(in the rows, 128 means zero)
The rows of T fall into a few groups, and each row is roughly a mix of its group's hidden directions.
T (156 x 12):
[[109 101 139 111 131  85 172 131 125 153 132 131]
 [140 164 111 109 129 141 157 153  88 114 119 148]
 [146 148  86 130 142 159 139 123 101 108 142 158]
 [131  79 142 147 132  96 141 136 159 118 143 104]
 [139  90 146 132  82 160 125 117 104 119 123 118]
 [131  92 163 150 128 149 136 131 149  86 143 124]
 [159 120 137 151 117 143 137  78 147 110 154 120]
 [101  99 136 128 122  87 173 140 125 148 123 128]
 [116 136  96 136 109 187 119 103 133 126 136 138]
 [106 164 105 122 150  94 142  96 102 129 122 123]
 [134 107 164 166 109 156  95 119 122 112 137 116]
 [123 126 127 130 112 139 136 173 168 154  94 115]
 [107 106 144 160 125 148 140 117 170  92 138 123]
 [156 100 133 130  91 151 132 129  84 110 118 117]
 [146  94 151 131 107 163 111 162 156 123 132 133]
 [129 119 152 151 100 132 128 160 168 119 137  93]
 [170  93 134 107 148 108 101 136 108 144 119 140]
 [115 108 167 115 118 156 103 165 133 101 129 141]
 [130 128 127 110 157  80 119 150 154 142 133  96]
 [ 95 127 139  95 126 121 130 112 183 145 137 125]
 [ 81 125 115 118 143 104 153 114 165 133 112 112]
 [133  83 149 157 141  98 137 127 159 116 143 113]
 [ 97 155 138 112 147 138  75 120 136 117 147 119]
 [105 147 106 143 165 120 122  96 169 117 142 127]
 [100 136 114 106 136 101 148  86 112 148 131  98]
 [104 157 110 165 174 129 120 122 138 107 133 140]
 [156 118  95 120 146 117 175 129 130 149 105 147]
 [145 147 137 159 129 162  83 107 127 101 129 122]
 [114 155 106  82 125 136 161 122 152 133 136 153]
 [127 122  94 107 126 127 146 167 172 146 144 135]
 [125 169 100  97 130 142 163 137 124 126 133 161]
 [138 109 105 103  97 102 155 110 123 152 125  94]
 [134  98 129 138 107 105 181 134 107 143 105 132]
 [153 158  88 124 141 151 141 128  95 115 140 152]
 [101 122 121 132 129  77 169 146 132 146 112 129]
 [ 70 147 129 122 140 121  99 134 153 112 144 126]
 [117 134  98 100 120 102 122  80 122 137 138  99]
 [146 153 112 131 178  95 110 140 126 130 138 103]
 [122 113 140 112  79 177 134 110 121 128 140 127]
 [121 156 142 141  93 142 110 136 117 130 116 180]
 [143 125 141  96 159 109 117 173  99 138 119 122]
 [139 114 112 119 163 112 135  86 132 135 139  85]
 [141 125 149 134  69 135 149 156 144 134 126 112]
 [101 112 155 146 114 156 163 141 159 113 107 121]
 [ 73 129 154 126 163 120 149 113 139 130 115 124]
 [121 143 125 158 142 124 125 130  83 118  78 137]
 [114 131 163 173 132 143 132 114 142 113 132  87]
 [127 168  89  90 141 110 156 130 126 127 124 140]
 [ 84 124 147 106 136 119 126 117 182 136 128 129]
 [124 124  90 106 107 130 138 174 157 150 117 126]
 [127 142 133  96  93 163 116 162 102 128 116 144]
 [124 178 100 128 133 138 104 129 160 104 147 124]
 [124 113  99  95  86 119 116 110 145 141 141  99]
 [105 122 116 184 143 132 121 102 144  97 126 128]
 [104  97 138 124 127  85 171 136 128 153 125 128]
 [ 96 136 142 118 166  93 123 112 154 134 159 127]
 [106 165  84 123  88 124 115 140 132 138 136 142]
 [120 110 124 150 146 105 106  95 173 134 141 107]
 [133 152  92  90 150 105 159 139 127 143 115 145]
 [123  89 152 167 143 101  97 135 137 129 113 117]
 [155 132 167 146 127 146  92 105  97 110 129 125]
 [115 173 132 134 160 127 120 107  84 122 131 146]
 [139 147 106  97 100 136  96 119 103 141 146 159]
 [152 152 101  91  95 153 134 153 111 120 126 133]
 [101 160 118 125 148 160  87 126 130 101 144 130]
 [151 107 115 132 127 111 186 129 111 141 106 144]
 [122 176 104 101 148 143 124 107  94 133 115 130]
 [ 99  93 150 158 128  90 147 121 132 147 114 117]
 [113 139 113  88  80 155 117 149 120 141 127 126]
 [139 171  89 100 126 129 142 162 124 119 125 144]
 [128 142 149 153 116 145 103 163 124 107 131 173]
 [115 161  98 114 150 103 133  84 107 133 125 116]
 [145 125 153 138  74 140 134 157 141 126 141 101]
 [103 138 108 103 146  96 105 105 121 113 152 161]
 [134 146  81 101 113 131 124 105 101 146 135 158]
 [134  87 158 142  97 128 143 169 146 127 126 134]
 [142 113 177 137 153 118 107 164 138 123 120 106]
 [ 97 142 114 144 164 104 139 100 145 146  96 132]
 [134 109 154 136 127 165  99 163 154 107 132 145]
 [163  89 145 108 121 110 152 143 116 106 136 154]
 [112 134 102  84 139 105 118 143 103 111 161 141]
 [176 122 140 110 132  95 124 138  86 133 141 126]
 [155 114  94  94 114 118 144 146 124 148 112 163]
 [113 164 105 100 154 114 145 127 163 142 140 150]
 [ 77 126 157 109 132 120 130 128 172 130 117 128]
 [119 155 134  91 142 161 115 149  98 108 106 140]
 [138 137 147 104 115 166  92 111  91 112 133 123]
 [130 143  86 104 115 124 155 175 137 137 118 139]
 [149 153  85 132 142 158 137 121 102 112 147 152]
 [101 150 131 154  86 138 114 118 167 129 140 111]
 [ 95 135 121 145  93 127 145  92 151 104 151 134]
 [129 123 165 158 127 145 133 156 149 130 114  84]
 [112 108 141 119 136  83 177 134 114 145 130 137]
 [155 118 101 142 112 109 156 101 134 168 135 105]
 [113 142 118  97 155  95 133 135 174 148 138 131]
 [145 121 146 149  96 132 156 156 153 146 104 100]
 [123 161 102  83 153 104 152 135 122 134 130 145]
 [137 114 158 139 134 140  98  77 145 124 150 111]
 [140 173 133 143 126 125 128 159 107  89 147 145]
 [111 147 102  93  88 152  98 117 132 142 136 127]
 [131  78 150 134 155 138 111 155 128 158 120 140]
 [112 113 136 161 123 138 154 141 172 111 127  95]
 [108 147  98 102  87 144 103 108 141 150 137 126]
 [160  97 135 117  76 132 138 157 129 132 113 132]
 [122 164 103 100 155 105 144 128 160 146 139 147]
 [152 145 141 167 122 157  98 109 111  97 122 125]
 [101 126 134 147 121  96 175 123  93 117 112 133]
 [ 96 175 136 120 130 107 146 142 154 135 130  97]
 [135 108 151 118 100 167  93 153 147 115 132 142]
 [117 137 150 129  91 153 113 169 119 122 123 165]
 [107 136 142 102 121 167  82 144 127 106 138 139]
 [108 109 130 162 162 130 154 126 164 112 113 105]
 [136 132 133 130 171  77 118 154 131 139 107 139]
 [ 83 123 155 100 134 123 123 123 176 133 126 121]
 [120 159 153 154 172 140 131 119 107 125 117 158]
 [135 104 159 134 123 160 102 164 152 105 130 145]
 [ 78 145  95 122 150 144 106 109 144 121 133 144]
 [145 121 120  88 138 150  89 134 160 155 137 123]
 [111 163  94 146 129 157 155 121 127 109 139 160]
 [ 70 140 147 137 148 119 122 114 111 102 149 128]
 [144  88 143 118  83 160 129 125 102 127 122 136]
 [116 149 113 131 152  87 155  94  99 136 128 114]
 [157 102 150 113 145  96  96 142 116 142 120  99]
 [129 118 104  89 172 116 125 141  97 122 131 151]
 [149 126 146 117 155  80 131 159 115 148 109 113]
 [184 106 150 126 114 116 152 141 103 136 118 126]
 [151 127 124 158 112 155 126 129  87 115  87 133]
 [102 152 135  99 157 137  94  96 129 116 153 125]
 [120 125 160 149 158  80 126 100 129 108 138 121]
 [103 143 137 120 154  87 127 133 175 148 126 121]
 [141 154  99  89  91 139 137 160 115 126 119 128]
 [145 126 116  90 134 113 133 151  80 117 157 122]
 [128  87 168 156 128 134 113  90 125 134 129 114]
 [167 111 113 117 138 145 151 113  94 143 105 156]
 [140 146  92 142 128 166 142 108 102 103 139 152]
 [114 173 106 113 159 112 143 132 155 142 138 153]
 [145 151  96 122 137 106  81 114 126 159 131 139]
 [129 161 106  93 113 163 133 136  98 152 114 128]
 [108 109 136 129 180 118 137 106 143 124 144  91]
 [140  86 159 150 125 139 135 165 160 120 127 132]
 [106 138 114 147 164 117 113  97 172 123 144 121]
 [117 133 152 147 154 151  99 154 147  96 129 156]
 [117 133 155 170 117 118 113  99 173 129 121 125]
 [124 154  97 149 156  90 153  98 126 138 122 125]
 [ 92 172 109 148 116 143 161 129 147 118 141 130]
 [152 124 114 156  93 160 134 126  89 115 141 112]
 [137 122 167 156 113 137 149 152 141 132 112  86]
 [151 117 146 150 126 165 151 152 126 141 102  94]
 [101  98 163 123 125 110 111 113 171 146 118 127]
 [112 148 103  99 142 112 149 120 175 142 141 147]
 [153 169 111 115 132 165  93 133 120 105 131 135]
 [137  86 124 109  84 132 122 149 155 130 139 106]
 [126 145 132  84 118 143 155 154 106 130 114 164]
 [176 109 130 106 133 115 148 154  88 132 129 122]
 [149 120 128 109 141  81 152 164 118 146 109 119]
 [157 139  95 129 130 160 139 125  84 105 133 149]]

Which row in each list fits none of the groups? There is exactly one, and every other row fits one group, some only roughly.
- J312: [108 160 124 123 165 114 114 106 159 116 161 128]
- J384: [115 148 114 131 116 182  98 102 112 143 121 140]
- J986: [123 125 138 163  99 133 121 100 178 109 139 126]
- J999: [172  82 139 138 122 136 159 131 116 146 118 141]
- J618: [151 139 119 137  92 167 124 129 101 116 100 156]
- J364: [100 120 143 154 120 159 144 122 175 131  99 129]
- J56: [ 71 147 117 114 150 115 151 106 131 137 116 113]
- J720: [ 86 145 136 133 123 151  91 126 137  97 153 109]
- J526: [117 105 169 149 145 151 113 144 151  95 135 110]
- J899: [127 150  91  99 123 129 116  78 119 141 121 109]
 => J618
- J224: [135 146 110  95  86 143 103 147 109 140 151 144]
- J805: [136 147 124 109  76 151 104 149 113 137 155 128]
- J787: [175 111 113 139 141 134  99 130  92 120 147 107]
- J814: [138  98 167 135 166 139 109 154 134 101 133 120]
- J386: [116 153 123 161 168 144 140  92 137 113 133 151]
- J933: [142 134 141 162 178 108 161 123 113 127 116 130]
- J10: [170 111 105 141 110 173 118 140 153 131 122 127]
- J266: [144 111  91 113 137 130 167 144 147 157 105 145]
- J83: [106 148 143  90  97 121 155 138 163 150 124 128]
- J650: [128 105 137 159 161 124 172 121 143 122  99 111]
- J788: [105 135 123 109 174 100 100 118 119 129 127 162]
- J937: [120 167 143 129 124 155 107 120 111 139 107 173]
 => J386
- J753: [125 141 132 131 131 185  94 100 110 132 123 147]
- J304: [109 145  82 136 103 164 132  96 135 123 141 133]
- J876: [112 168 119 100 149 130 148 149 123 131 122 171]
- J540: [136 145 124 116 129 170  70 113 135 121 128 116]
- J971: [130 121 155 138 106 129 144 179 155 141 104 108]
- J422: [120 136  97 127 118  85 163 154 156 145 121 129]
- J214: [123 125 165 154 160 160  95 125 137 116 146 143]
- J356: [112 117 171 166 107 132 101 123 123 108 145 107]
- J830: [153  84 150 137 113 139 125 132 103 120 111  88]
- J794: [163 113 155 151 169 138 125 155 125 101 127 137]
- J87: [106 132 120  78 153  99 152 132 142 151 140 134]
- J771: [144 125 115 101 143  95 136 106  91 110 144 160]
 => J830
- J177: [160  89 125 132  99 167 112 132 149 145 122 123]
- J261: [133 107 149 100  81 152 141 145  98 138 120 128]
- J292: [113 148 143  83 117 105 149 158 149 152 125 120]
- J983: [102 150 113 138 164  94 133  92 115 131 145 114]
- J233: [ 99 161 136 131 149  87 147 122  97 108 130 140]
- J363: [161 119 121 158 114 128 175 117 143 143 110 103]
- J93: [124 139 144 164 102 162 118 152 122  96 132 155]
- J615: [160 118 135 137 102 130 141 158  75 123 114 125]
- J619: [174 119 121 141  87 141 160 121 113 143 121 114]
- J722: [136 147 111  94 105 163  85 145 130 125 120 116]
 => J93
- J178: [132 124 125 160 180  94 157 119 128 123 133 115]
- J703: [167 163 114 100 119 154 130 131 103 105 139 142]
- J789: [107 141 104 104 118 152 148  92 165 127 147 141]
- J251: [164  98 147 105  97 125 121 130  96 136 121  98]
- J209: [135 106 143 139 178 166 115 149 125 123 109 113]
- J406: [121 154 162 135 129 134  76 125 117 103 151 120]
- J733: [128 148 123 173 174 117 126  97 141 121 130 142]
- J625: [138 130 115  93 140 159 118 125  79 132 130 157]
- J9: [104 170 110 104 139  93 142 144 100 123 118 136]
- J193: [129 138 144 148 167 123 112  94 101 109 146  98]
- J351: [126 116 166 164 127 131 149 146 148 115 122  85]
- J335: [ 96  94 154 147 101 120 127 113 164 124 118 108]
- J936: [130  69 136 139 127  97 128 142 159 137 143 131]
- J332: [151  93 143 139  95 131 126 138  92 112 111  99]
- J445: [156 100 146 110 150  90 147 162 120 128 111 135]
 => J936
- J122: [101 179 116  88 150 134 120 124 141 129 136 134]
- J593: [114  96 151 156 108 137  89 117 153 138 129 102]
- J682: [150 134 119 105  89 163 104 156 107 143 138 125]
- J694: [ 95 136  88 112 123 164 122 134 157 133 122 155]
- J963: [129 115 111 111 101 146 159 158 147 149  95 149]
- J589: [126 110 145 140 103 164 126 114 143  88 159 147]
- J605: [144 123 120 169 100 156  98 143 139 121  97 114]
- J271: [110 175 105 133 168 128 138 134 136 124 134 161]
- J884: [ 99 126 153  87 115 114 136 138 165 160 126 123]
- J891: [121 151  93 110  88 150 128 120 149 164 119 130]
- J964: [ 88 146 153  99 124 113 136 145 163 140 126 101]
 => J122
